128 stands for zero in the data rows.
Two rows play each game, the first against the second. How much does the first row win by? 15 is about a draw, 30 a big win and 0 a big loss. Wins can go round in a circle: one row can beat a second, the second a third and the third the first. Each row has two weighted sums of its numbers, A and B, taken from their middle values. A row wins by its A times the other's B, less its B times the other's A.
[101 163 124 176  93 185 117 139 188 155  99 144 112 167 164 133 180 135]
[158 127 139  81 134 115 148 128 150 138 139 105  93 142 110 102 120 156] ~ 18
[ 75 118  80 196 171 127 121 177 177 107 101  76 162  86 116  74 110 121]
[135 144 134 136 123 143 110  76  95 132 112 168 137 136 151 135 122 117] ~ 14
[153 103 138 138 114 165 139 122 141 101 171 140 141 100 137 170 116  87]
[126 155 131 109 139 124  70 132 103 174 113 140  98 148 169 100  95 182] ~ 12
[ 11 211  86 226 150 131  49 163 173 177  10 123 121 160 162  11 134 206]
[ 67 123  83 198 163 123 108 174 183 106  89  74 155  89 112  65 111 142] ~ 15
[ 98 137 110 140 153 116 104 157 140 149 103 100 126 121 131  78  91 168]
[217  62 147  71 119 121 233  89 115  80 209 112 150  92  61 201 132  53] ~ 11
[123 120 142 127 102 115 174 129 118 122 126 132 132 148  95 160 159  95]
[ 87  87  93 178 167 139 145 167 182  74 131  62 174  55 101  97  91  91] ~ 15
[159 141 141 150 123 175  61  81 122 134 173 197 144  98 184 199 117 118]
[176  95 137  77 155 125 126 140 116 109 184 107 127  94 129 144  71 133] ~ 13
[154  99 142 133 104 122 164 130 154  81 157 116 137 122  87 171 160  87]
[ 92 144 120 133 151 128 105 145 128 159 110 115 121 119 130 108  93 165] ~ 16
[ 61 151  83 201 142 135 101 138 132 140  58 130 168 135 149  96 168 126]
[152 133 138 163  58 172 200  85 168 118 114 161 138 180 120 176 248  66] ~ 11
[ 83 106  82 187 173 114 121 188 179  88 106  61 162  82 103  66 108 128]
[145 151 137 125  80 152 160 105 174 130 108 139 107 169 129 119 183 114] ~ 11
[166  93 128 106 151 165 139  99 111 117 175 141 153  80 162 163  82  88]
[178  89 141  78 150 120 131 129 101 119 194 121 126  87 131 172  74 119] ~ 15
[127 149 129 109 144 134  89 133 112 167 123 134 104 143 155  97  84 177]
[144 124 126 130 136 172 104  92 109 138 156 165 143 100 169 170  96 111] ~ 15
[139 131 132 114 141 164 107 106  99 163 151 156 131 110 180 137  77 132]
[117 115 134 112 117 109 160 149  93 123 135 126 140 144 115 139 158  99] ~ 5
[155  93 134 101 145 151 140 201 164 128 178  78 105 108 133 132  93 144]
[141 148 145 113 112  94 146 116 121 141 126 142 107 166 111 131 168 150] ~ 12
[104 115 127 120 150  68 115 226 110 123 138  79 122 128  86 123 125 164]
[ 54 144  80 190 157 125 100 183 181 122  64  85 132 116 130  49 110 155] ~ 15
[106 103 109 145 155 105 134 177 179  94 125  59 130  97  88  88 111 141]
[144 127 138 125  96 135 148 103 125 108 127 145 131 140 116 150 163 100] ~ 13
[ 81 112  98 181 160 112 125 182 180  97 112  69 159  85  90  93 118 126]
[132  85 130 100 137  92 171 161  74 104 152 101 153 112  93 151 120  92] ~ 15
[146 138 140 117 130 136 106 100 104 151 150 161 128 127 146 168 117 139]
[189  93 159  86  83  85 188 103 118  60 162 129 123 146  76 167 197  73] ~ 15
[237  76 161  21 114  91 197 156 196  84 204  52  51 128  56 118 108 156]
[131 142 124 132 136 112 114 111 102 143 132 140 138 126 116 143 137 141] ~ 16
[135 137 166 142  51 138 141   0   0  91 119 255 222 142 155 255 208   0]
[ 98 145 116 172  92 162 161 107 155 138  88 154 154 168 143 154 215  78] ~ 9
[189  84 149  63 126  99 176 136 119  98 190 104 118 112  88 166 121 107]
[ 51 152 102 180 140 106 109 164 155 139  59 100 129 140 119  52 135 156] ~ 17
[189 105 153  67  94 119 203  81 131 101 153 128 112 145  87 157 161  90]
[137 111 125 108 157 116 118 144 117 138 146 107 128  98 131 130  81 145] ~ 21
[211 115 170  46  86 126 175 108 165 117 179 121  68 158 100 152 151 134]
[122 128 135  94 117 112 167 105  51 141 107 152 138 160 117 130 136 104] ~ 20
[122 148 129 101 142 123  96 144 104 163 111 132  98 142 160  71  89 176]
[138 152 140 123 122 135 106  82 108 154 128 170 123 140 152 152 131 137] ~ 16
[163 136 148  76 119 104 139 158 152 145 139 100  67 158 107  94 121 186]
[ 97 137 113 144 153 119 106 162 156 125 106  95 121 118 122  82 104 159] ~ 15
[220 123 175  42  89  97 172 104 167 108 161 116  50 165  81 120 143 154]
[174  84 135  84 146 144 140 121 119 114 194 119 136  80 142 166  71 105] ~ 18
[145  94 138 128 117 133 170 108 105  96 168 133 153 112  92 174 146  83]
[163 100 141 118 118 141 159 132 154 112 177 120 140 114 114 179 156  97] ~ 13
[156 123 140  82 147 129 104 124 103 140 160 131 109 114 154 133  76 151]
[140 145 133 116 111 178 133 255 255 164 129  35  25 171 134  36 128 225] ~ 17
[108 155 130 158  95 174 133 105 138 155  92 163 129 169 155 120 174 115]
[175 119 162  88  94 122 153 109 142  98 152 129  91 145 105 136 137 126] ~ 14
[ 51 143  88 199 155 129  89 169 177 126  66  99 140 113 140  54 123 144]
[174 107 130 138 147 186 112  92 124 123 186 159 164  72 177 193  89  99] ~ 16
[155 107 132 116 123 116 150 113 136 102 155 126 136 120 117 174 156 106]
[152 134 146  90 118 134 134 118 115 148 125 138  96 149 143 107  98 150] ~ 11
[154 128 131 115 136 151 111 101  97 150 148 152 140 114 161 151 101 125]
[ 94 188 131 137 111  96  95 102  94 171  60 170 117 199 140 124 184 158] ~ 14
[114 189 129 139 135 181  64  92  99 204  94 185 108 154 217  99  98 182]
[ 82  98  90 181 168 121 130 173 185  86 116  64 166  69  91  94 105 120] ~ 16
[129 157 142 106 134 156  90 114  96 184 130 160 100 136 168 117  87 169]
[191  84 137 124 129 187 124  88 136  90 223 156 161  53 159 214  89  74] ~ 18
[130 160 138 113 129 122  82  84  73 162 129 179 119 141 160 137 107 155]
[ 43 157  85 219 163 139  81 155 162 144  68 112 159 111 136  75 127 146] ~ 14
[ 93  62  84 170 180 101 166 208 189  53 141  28 173  44  57  90 101  98]
[ 82 146 106 166 145 101  97 130 125 119  86 127 143 117 122  83 128 140] ~ 16
[ 96 121 110 140 144 126 120 151 151 121 109  98 131 114 122 103 102 141]
[ 63 129  84 196 155 133 106 179 186 110  78  81 150 100 124  57 115 140] ~ 14
[119 174 134 114 128 141  76 121  99 193 109 164  96 159 162 112 103 185]
[125 134 119 135 140 176 112  84  95 154 126 170 153 113 196 132  86 110] ~ 17
[155 143 160  95  78 107 155 142 143 137 124 122  76 191  94 121 177 150]
[147 118 146  54 140  63 158 179 138 137 141  69  64 153  78  83 106 181] ~ 16
[146 127 144  90 139 137 108 126 110 150 152 131 106 126 152 125  79 159]
[192  41 132  91 144 164 178 134 131  59 221 106 161  43 138 187  78  44] ~ 15
[ 24 184 100 198 135 134  83 156 154 172  36 127 121 160 140  47 137 179]
[150 110 153 111 108  95 134 123  94  92 144 138 134 127 113 173 159  99] ~ 13
[106 175 139 123  95 109 131 124 133 162  76 144  82 203 117  83 182 166]
[123 108 128 134 141  97 138 134 116 105 142 111 153 104  92 135 125 108] ~ 17
[167 112 140  90 148 125 115 128 106 131 177 127 121 101 140 149  86 147]
[168 121 144 113  86 199 177 152 207 143 153 112  97 157 151 147 172 105] ~ 13
[147 118 160  93  75 104 151 138  62 110 137 157 128 181 115 195 192  94]
[147 126 121 122 160 171 110  97  98 148 160 155 154  98 185 147  85 120] ~ 14
[137 155 150 106  83 107 162  82 113 146  92 159 102 199 108 120 195 125]
[132 101 119 110 166 104 131 159 124 117 153  90 138  86 112 119  82 128] ~ 22
[131 150 120 134 146 172  95  95 113 153 132 162 143 116 190 138  96 126]
[ 37 179  90 199 127 144  82 157 153 161  38 130 129 157 160  48 133 165] ~ 14
[139 126 122 145 132 195 107  86 128 135 147 171 152  93 190 175 105  90]
[112 115 120 176 104 170 141  95  89 104 123 176 192 116 140 202 164  43] ~ 14
[120 111 133 108 135  90 142 151  84 124 137 111 137 134  87 137 134 128]
[148 139 140 105 130 150 105  77  92 148 138 171 127 127 167 158 103 125] ~ 15
[ 64 150  98 203 141 150 106 143 160 140  70 121 155 120 142  94 143 126]
[112 154 129 121 142 134  82 121 108 176 118 141 106 139 168 106 100 177] ~ 14
[117  87  98 148 168 104 141 183 158  85 140  63 158  73 100  98 101 111]
[ 91 139 122 157 131 115 102 209 175 139 102  90 108 145 128  91 139 170] ~ 19
[130  83 140 130 108 112 162 145  88  91 180 138 175 109 102 231 168  52]
[ 98 144 122 203  60 207 164  65 130 117  85 202 181 160 175 191 222  21] ~ 15
[166 122 142  82 102 115 182 119 162 113 121 101  81 163  85  96 164 128]
[100 142 130 123 128 115 112 146  85 149  91 136 129 156 134 124 124 139] ~ 22
[163 111 132  95 140 163 122 110 109 139 163 143 126  99 172 145  68 111]
[ 87  86  84 191 174 122 139 176 180  74 135  65 182  56  80 109 101  95] ~ 14
[141  81 132  72 134  82 178 173 113 103 170  82 116 112  65 126 113 117]
[103  94 100 146 165 107 136 175 147 101 136  69 149  84 102  83 101 130] ~ 15
[105 119 112 178 128 149 140 157 185 117 116  95 141 122 123 121 166 113]
[151 139 121 135 137 197  87  80 125 144 153 171 143  99 206 164  98 116] ~ 16
[ 46 165  93 190 170 105  74 169 157 149  75  99 139 121 131  71 117 181]
[ 66 107  85 194 174 110 123 187 174  96 115  63 169  72  87  77 111 123] ~ 16
[171 140 150  95 102 127 134 128 164 131 123 124  78 174 134 122 161 158]
[ 93 143 127 150 111 127 117  71  37 133  89 196 168 143 160 153 142  85] ~ 10
[111 181 127 153  77 194 145  62 130 181  56 197 117 204 195 116 200 111]
[144 128 139 100 136 127 108 128 100 150 155 135 109 120 151 134  80 150] ~ 7
[ 61 230 136 164  83 124  65  85  91 215  17 205  82 241 185  81 195 194]
[152 103 140  89 142 139 131 131 108 134 184 123 123  91 118 166  76 128] ~ 6
[160  86 140  91 121 129 176 150 146  91 177  95 129 107  91 159 120  97]
[149 173 152 114  94 146  93 101 155 154 106 166  70 178 160 110 141 178] ~ 8
[105 186 135 114 133 147  59 133 110 200  89 153  79 170 179  82  89 203]
[ 96  82  93 168 175 113 139 190 178  75 128  44 164  60  76  85  98 114] ~ 13
[125 151 132 121 118 103 136 107 119 144 111 137 110 153 109 110 143 142]
[ 99  80  94 164 165 110 150 173 183  65 139  55 168  55  86 113  99  87] ~ 16
[131 108 129  86 133 118 160  96  63 133 130 146 150 132 134 148 126  92]
[155 102 126 116 139 123 137 112 115 107 161 126 148 102 126 156 124  99] ~ 16
[145  94 127 135 118 100 189 187 214  82 159  50 117 121  42 122 175 120]
[163 115 143  94 126 146 119 116 109 142 159 147 115 123 157 149  89 126] ~ 17
[ 86 109  93 185 155 145 127 160 165  99 108  92 169  86 127  93 112 105]
[136 181 157  81 109  47  91  93  40 163  83 177  79 207 122 102 146 192] ~ 14
[ 86 111 107 157 158 103 139 181 139 105 121  76 156  92  97 108 109 117]
[ 80 163 104 154 138  99 102 194 129 160  77 115 114 164 130  75 142 181] ~ 14
[ 83 120  90 193 160 121 119 166 142 115 100  98 162  95 113  77 110 129]
[172 121 153  76  96 121 165 131 146 121 156 114  83 144  97 101 132 134] ~ 16
[192  65 169   0 159   0 143 145   0  68 210  95 110  94  15 164  60 152]
[128  53 112 157 143 141 193 141 129  66 182  92 204  57  94 188 129  25] ~ 9
[130  80 149  73 141  32 117 255 148  90 181  27  71 123  41 112 113 188]
[ 99 189 113 158 144 203  71  81  97 212  96 195 143 137 212 108  99 153] ~ 28
[136 164 141 110 136 134  80 121  94 185 129 161  95 146 168 121  88 182]
[174  76 132 104 139 156 161 100 119 101 197 128 155  75 139 196  90  74] ~ 13
[ 69 205 135 133 113  78  51 105  55 178  44 187 101 199 165  88 156 191]
[222  86 167  55 107 102 189 135 200  83 205  74  79 121  50 167 132 130] ~ 17
[192 104 154  93  99 117 174 143 196  95 173  88  80 145  80 122 172 136]
[ 97 120  95 152 165 117 114 174 160 109 111  78 142  93 108  99  93 141] ~ 16
[124 145 131 121 147 163  99  88  98 167 133 169 136 116 179 139  90 137]
[162 166 142 123  79 147 168 104 181 149 101 149  93 193 132 110 206 134] ~ 18
[141 139 132 113 148 121 107 135 107 148 143 129 127 128 144 125 106 157]
[149 107 129 111 123  86 179 121 114  98 148 117 145 125  78 149 172  92] ~ 13
[154  62 122 126 131 128 192 148 182  48 171  66 154  72  72 141 129  65]
[127 171 135 115 140 142  65 107  94 193 116 165 109 155 192 117 105 191] ~ 17
[174 127 142  93 114 112 153 100 160 107 139 126  94 134  93 108 138 134]
[ 87 194 131 161  81 149 112 101 131 176  51 175 113 209 163 109 209 140] ~ 20
[108 156 153  73 130  10  95 148  55 153 105 126  75 169  59  88 122 212]
[ 41 164  79 215 164 129  79 162 174 142  62 104 153 109 136  61 125 161] ~ 17
[ 85 171 111 187 123 201 123  97 178 175  74 157 136 159 184 110 161 125]
[165 125 143 105 112 156 130  88 130 126 152 160 128 122 151 173 132 101] ~ 14
[171  96 141  85 127 113 176 127 122 116 171 112 122 122 107 144 117 113]
[104 174 123 130 149 123  69 141 111 186  91 145  98 154 169  88  97 195] ~ 15
[179 111 133 113 130 155 131 112 126 108 173 140 142  99 152 162 104 103]
[ 57 118  88 203 165 125 118 177 185 103  86  65 159  89 105  69 109 137] ~ 16
[119 205 134 156 110 190  27  91 128 195  83 208  97 173 243 116 123 180]
[188  92 139  91 139 124 171 130 143 100 185 106 124 107 104 155 122 118] ~ 26
[ 79 116  83 181 164 135 118 160 170  97 100  88 170  84 126  83 110 115]
[156 138 139 126 125 189  63  85 134 130 161 178 134 100 199 179 100 120] ~ 12
[121  48  85 179 189 115 170 182 185  38 171  40 201  20  72 133  87  70]
[172 132 154  34 131   0 109  72   0 126 147 166 115 155  73 164 121 163] ~ 15
[134  73 145 118 127  52 157 209 105  59 178  82 143 115  45 184 149 105]
[169 164 155  64 109 116 132 157 196 178 129 101  28 190 110  75 131 217] ~ 7
[191  72 140  74 146 117 138 134 121  91 191 101 120  83 132 152  66 116]
[ 51 140  95 191 158 108 101 184 170 130  74  74 134 111 111  49 108 162] ~ 15
[ 58 209 119 188 100 112  81 106  89 183  24 186 123 210 158  87 192 162]
[118 151 125 135 119 141 133  90 136 139  86 147 117 150 154  93 139 136] ~ 20
[ 81 167 129 182  96 169 127 124 156 149  76 155 136 170 148 129 178 116]
[140 147 144 140  80 141 137  28  66 125 124 224 158 147 132 202 185  62] ~ 13
[ 82 103 111 195 104 171 171  85 109  91 119 163 218 104 127 211 189   8]
[174 110 146 100  93 123 170 124 152 100 153 117 104 147  97 140 165 117] ~ 10
[120 124 136 129 105 104 147 128  83 119 123 150 143 155 114 163 173  95]
[159 124 120 114 153 169 107 103 112 143 154 148 145  99 188 146  79 117] ~ 13
[132 132 134 107 144 133 108 130 111 153 143 128 115 121 142 128  90 156]
[131 141 138 156  83 151 159 102 130 127 113 167 143 158 133 168 204  82] ~ 16
[ 80 135 117 139 146  79 113 186 136 129  94  82 109 134  96  68 121 174]
[ 85 110  94 175 159 120 126 173 171  97 113  78 156  86 106  95 110 118] ~ 14
[147 109 135  98 148 120 118 149 104 133 175 116 127 104 120 159  90 141]
[ 92  77  86 176 180 101 146 192 178  62 144  45 178  55  65 107 113 100] ~ 8
[ 95 167 134 158  85 152 117 113  85 163  77 188 140 192 166 154 194 109]
[106 175 119 130 148 130  77 131 102 193  97 148 100 153 168  83  97 194] ~ 17
[108 203 131 128 127 121  73 104 116 193  73 165  86 191 153  64 149 203]
[104 178 150 135  82  90  94  91 104 147  74 173  96 195 138 134 186 152] ~ 12
[ 79  94  86 198 174 122 133 176 171  89 128  72 182  65  93  99 111 109]
[122 153 129 159  91 135 138 127 148 131 103 149 121 172 126 122 192 132] ~ 14
[ 98 216 144 104 105  86 106 116 136 212  43 139  42 233 102  37 155 240]
[164 112 156 125  77 145 177  81 153  88 154 150 129 135 102 196 181  64] ~ 13
[110 196 159  77 118  16  62 109   4 187  81 182  71 201 104 111 120 227]
[117 148 130 142 104 132 121 116 135 133 102 154 121 157 136 118 163 136] ~ 21
[162 123 146  96 124 141 132 114 129 129 155 130 115 123 149 143 107 124]
[176 101 153  92  83  88 188 100  97  81 159 143 133 145  66 171 185  77] ~ 15
[174 108 142  90 146 144 117 118 115 119 174 130 125  99 147 168  76 128]
[122 121 110 141 128 117 179  99 150 111 105 112 137 129  95  79 149 114] ~ 16
[130 164 162 123  64  96 129 137  81 151 107 182 105 222 131 186 225 124]
[160  98 128  90 159 113 119 151 116 117 164 101 125  97 133 132  79 135] ~ 13
[141 145 152  83  96  80 139 149 104 146 116 135  89 196 108 139 175 159]
[152 143 152  86 103 100 128 144 119 148 136 133  88 173 119 123 142 159] ~ 17
[156 150 144 151 101 204 106  84 137 136 143 191 138 126 194 167 132 109]
[ 76 132 107 189 157 113 111 122 105 132  99 129 177 112 127 122 141 123] ~ 9
[154 148 137 149 120 191  73  89 145 140 155 181 134 111 195 175 115 134]
[ 49 152  81 215 169 120  85 172 176 133  68  94 157 108 126  58 124 159] ~ 15
[147 133 134  98 141 129 101 137 115 152 133 133 100 127 159 111  81 169]
[135 142 155 102  83  97 137 144 128 136 120 131  80 189 103 135 173 151] ~ 14
[164 119 146  91 119 125 163 137 153 111 156 105 102 134  95 121 131 136]
[ 73 127  86 179 165 105 120 187 168 115  99  71 147 101 100  56 116 152] ~ 17
[145 101 118 107 170 111 134 159 120 115 159  97 141  90 116 120  87 138]
[175 125 154  85  98 105 182  75 124 117 132 134 109 166  96 151 188 108] ~ 9
[131  89 119 114 154 110 139 152 133 107 154  86 135  91 112 120  92 124]
[ 98 162 130 149 114 126  97 122 128 152  96 145 112 162 134 114 142 165] ~ 17
[ 85 145 110 189 105 155 140 139 153 135  88 133 151 149 139 123 176 101]
[ 62 122  77 203 164 139 110 158 178 117  96  82 170  84 119  86 121 121] ~ 15
[102  95 104 139 164 104 128 176 150  96 132  71 144  77 102  96  96 116]
[184  94 139 123 131 191 105  88 141  96 203 154 155  64 168 207  88  85] ~ 20
[ 59 145  77 205 169 132 109 172 173 129  82  87 169  98 114  56 118 148]
[194 129 170  44  73  97 194  64  98 122 129 153  73 184  98 134 162 112] ~ 9
[180 154 192  22  87   0 109  19   0 128 139 203  75 174  61 162 135 168]
[ 93  92  87 182 164 136 142 168 171  88 125  70 178  63  86 111 111 103] ~ 14
[104 135 131 160  91 136 144 104 147 120 112 144 140 151 116 150 194 103]
[112 153 120 131 140 158  89 124 101 172 113 155 123 138 187 115  94 152] ~ 16
[136 108 130 137 104 142 177 117 135 102 139 125 157 135 104 166 186  77]
[152  97 128  92 153 122 131 146 121 120 167 103 123  86 130 140  71 129] ~ 19
[ 81 174 123 139 147 123  69 140 119 186  74 141 100 155 164  64  97 202]
[155 159 161  76  84  86 145 110 150 133 118 133  54 187  93  90 162 169] ~ 19
[168 113 128 114 119 188 185 163 191 132 153 105 119 140 150 134 144 107]
[133 112 109 112 163 110 126 160 127 124 142  95 130 100 125 100  91 142] ~ 20
[186  52 153  36 144  34 197 163  88  60 217  70 123  82  14 170  89 107]
[ 80 114  82 194 169 132 124 176 182  95 103  75 164  81 108  74 105 130] ~ 11
[138 186 158  96  83 112 144  67 105 176  88 176  78 204 119 115 172 159]
[ 93 158 117 155 121 138 120  93  27 172  90 198 176 164 163 166 169  93] ~ 17
[160 122 149  90 110 132 146 143 156 134 144 114  84 148 120 109 131 151]
[169 136 166  65  71  97 172 115 121 130 134 145  84 203  84 161 207 130] ~ 17
[130 162 127 143 133 183  72  72 111 168 108 184 137 133 204 142 109 135]
[123 123 122 123 162 115 108 136 118 141 137 106 128 110 142 112  93 157] ~ 15
[141 147 132 113 136 169  87 100 106 176 131 161 112 128 188 123  77 152]
[ 91 160 139 140  95  98 140 100  83 147  83 166 118 184 110 127 191 128] ~ 14
[186  80 151 121 126 182 120  92 136  84 238 164 160  41 152 235  90  65]
[ 51 179 105 164 146  83  69 216 138 172  54 101  96 178 135  44 140 219] ~ 6
[ 59 131  87 201 163 126 108 180 178 105  84  83 148 103 119  42 113 147]
[116 154 110 144 149 195  89  76 107 180 129 181 148 107 214 142  89 127] ~ 13
[155 134 143 128 105 174 139  93 151 132 152 148 120 130 133 171 132 121]
[127 156 136 111 139 137  85 126 106 175 127 147  98 140 171 118  92 176] ~ 9
[ 92 172 135 162 100 138 105 163 199 146  75 119  87 187 145  97 176 168]
[220  74 152  75 108 132 197 126 178  71 197  93 108 110  94 149 138  93] ~ 15
[184 105 172  36  83  29 180 127  94  89 156 113  80 180  34 157 182 136]
[114 136 137 104 139  61 114 160  98 144 119 104  94 148  89  95 110 183] ~ 22
[136 163 137 101 133 139  75 115 106 185 124 165  94 149 193 108  92 181]
[119  52  94 165 175 127 170 184 180  43 165  39 190  29  70 120  93  69] ~ 12
[ 85 117  96 168 171 107 114 176 171 104 113  71 145  92 108  77 103 147]
[143 105 119 116 136 120 178 102 146 104 136 106 144 104 104 127 129  94] ~ 11
[140 117 132 134 113 117 147 123 137 106 136 122 137 131 102 145 170 111]
[143 111 141 117 103 138 166 143 147 102 148 121 125 141 106 156 167  97] ~ 15
[ 64 128  88 191 164 126 108 183 179 105  85  80 154  96 114  57 121 142]
[102 195 147 121  82  77 102  97  66 177  61 184  90 223 134 106 201 173] ~ 15
[162  82 120 104 154 169 147 100 105 116 185 135 169  65 153 180  79  77]
[141 144 119 133 144 196  93  92 119 166 119 171 145 112 210 135  82 125] ~ 13
[112 135 111 125 149 120 110 154 123 153 120 108 122 123 132  89  93 162]
[ 64 144  93 189 158 134 100 160 167 130  77  97 146 114 124  77 115 144] ~ 14
[112 151 130 118 131  95 123 148 107 160 104 126  99 161 119  87 118 177]
[179 111 140 125 129 182 110  94 132 104 185 160 147  75 181 188  90  93] ~ 16
[ 96 140 134 154 105 143 133 121 112 134  93 156 142 158 141 147 169 107]
[117 136 133 113 112 127 139 135 107 155 113 138 117 166 140 124 152 125] ~ 15
[101 154 138 139 117 100 124 102 108 143 108 153 134 150 105 146 160 130]
[ 80 124 110 175 133 125 143 146 163 115  98  97 145 118  99  88 137 124] ~ 15
[167 118 141  85 143 128 109 126 103 138 168 133 110 109 154 144  77 147]
[167 168 175  95  52  99 141  97 128 115 123 168  82 201  97 153 231 123] ~ 17
[120  60  89 173 180 101 160 178 173  46 156  48 184  44  74 121 112  90]
[169 109 147 107  80 147 205 109 186 100 148 115 101 150  87 137 186  84] ~ 10
[172  85 123 113 146 196 136  95 130 112 189 142 163  61 172 184  67  70]
[158 152 158  87 102  69  97 101  98 143 135 158  87 175 106 142 160 172] ~ 15
[122 156 134 122 147 125  72 127 106 172 116 149 102 147 171 120  93 184]
[113  93 107 157 146 129 147 150 165  88 133  87 158  82 105 108 113  95] ~ 14
[ 79 108  85 195 167 137 125 172 179  88 107  77 167  79 109  84 106 117]
[163 116 147  89 130 113 138 137 135 127 152 116  93 129 111 115  98 149] ~ 13
[ 55 146  93 208 156 146  92 154 177 124  68 102 150 111 147  79 118 138]
[120 155 138 109 125 102 102 116 108 169 106 145  99 152 142 119 116 167] ~ 14
[144 101 143  75 113  92 157 108  52 117 146 150 138 136 116 171 121  98]
[140  98 124 165 113 150 158 146 177  86 145 111 158 109 111 167 168  80] ~ 13
[ 92 163 127 163  96 158 129 142 180 147  78 131 112 169 146 104 190 136]
[163 114 146 135 122 190  83  88 135 112 185 168 145  81 177 207  87  99] ~ 13
[ 62 155 127 144 144  77  79 219  89 165  85 115 112 170 127 102 127 186]
[141  90 134  80 135  77 160 172 115 100 153  78 110 123  76 116 121 133] ~ 7
[116 160 127 114 140 117  97 146 113 179  99 131  90 156 164  83  97 188]
[ 75 161 122 179  87 191 127 108 109 168  64 182 150 175 188 147 175  86] ~ 14
[183 107 140 100 111 180 172 115 172 126 167 121 115 126 148 154 145  97]
[193  93 153 114 119 197 106  96 145  88 211 153 144  61 165 207  89  82] ~ 11
[188 120 156  96 110 144 128  81 141 107 174 151 110 110 138 162 122 117]
[ 94 137 125 129 144  94  95 178 118 147 114 105 113 132 125  94 111 168] ~ 4
[ 89  98  86 188 170 140 135 166 163  91 126  80 177  61 113  87 108 102]
[ 64 122  86 192 165 138 111 171 177 104 107  83 169  80 114  78 105 119] ~ 13
[ 72 153 100 183 143 128 104 166 171 139  91 106 133 122 119  77 130 156]
[106 152 126 151 106 139 137 123 108 141  84 149 142 177 159 128 178 114] ~ 14
[152 166 150 130  67 164 150 135 228 142 117 126  56 196 112 101 195 163]
[ 77 210 139 148 120  98  41 138 100 196  55 171  84 205 182  84 139 220] ~ 8
[185  70 144  73 125  82 210 149 116  83 178  82 131 124  50 149 152  91]
[122 140 134 127 111 143 111  80  53 146 117 200 151 143 176 174 142  95] ~ 19
[146 115 121 128 148 187 118  92 113 145 151 154 149  93 192 151  78 110]
[106 167 132 146  87 137 133 114 146 148  75 150 116 191 119 119 195 137] ~ 19
[153 157 135 151 122 198  58  77 131 157 153 196 131 116 205 179 107 138]
[120 153 145 156  80 149 138  82 120 133 106 180 142 166 133 170 205  88] ~ 14
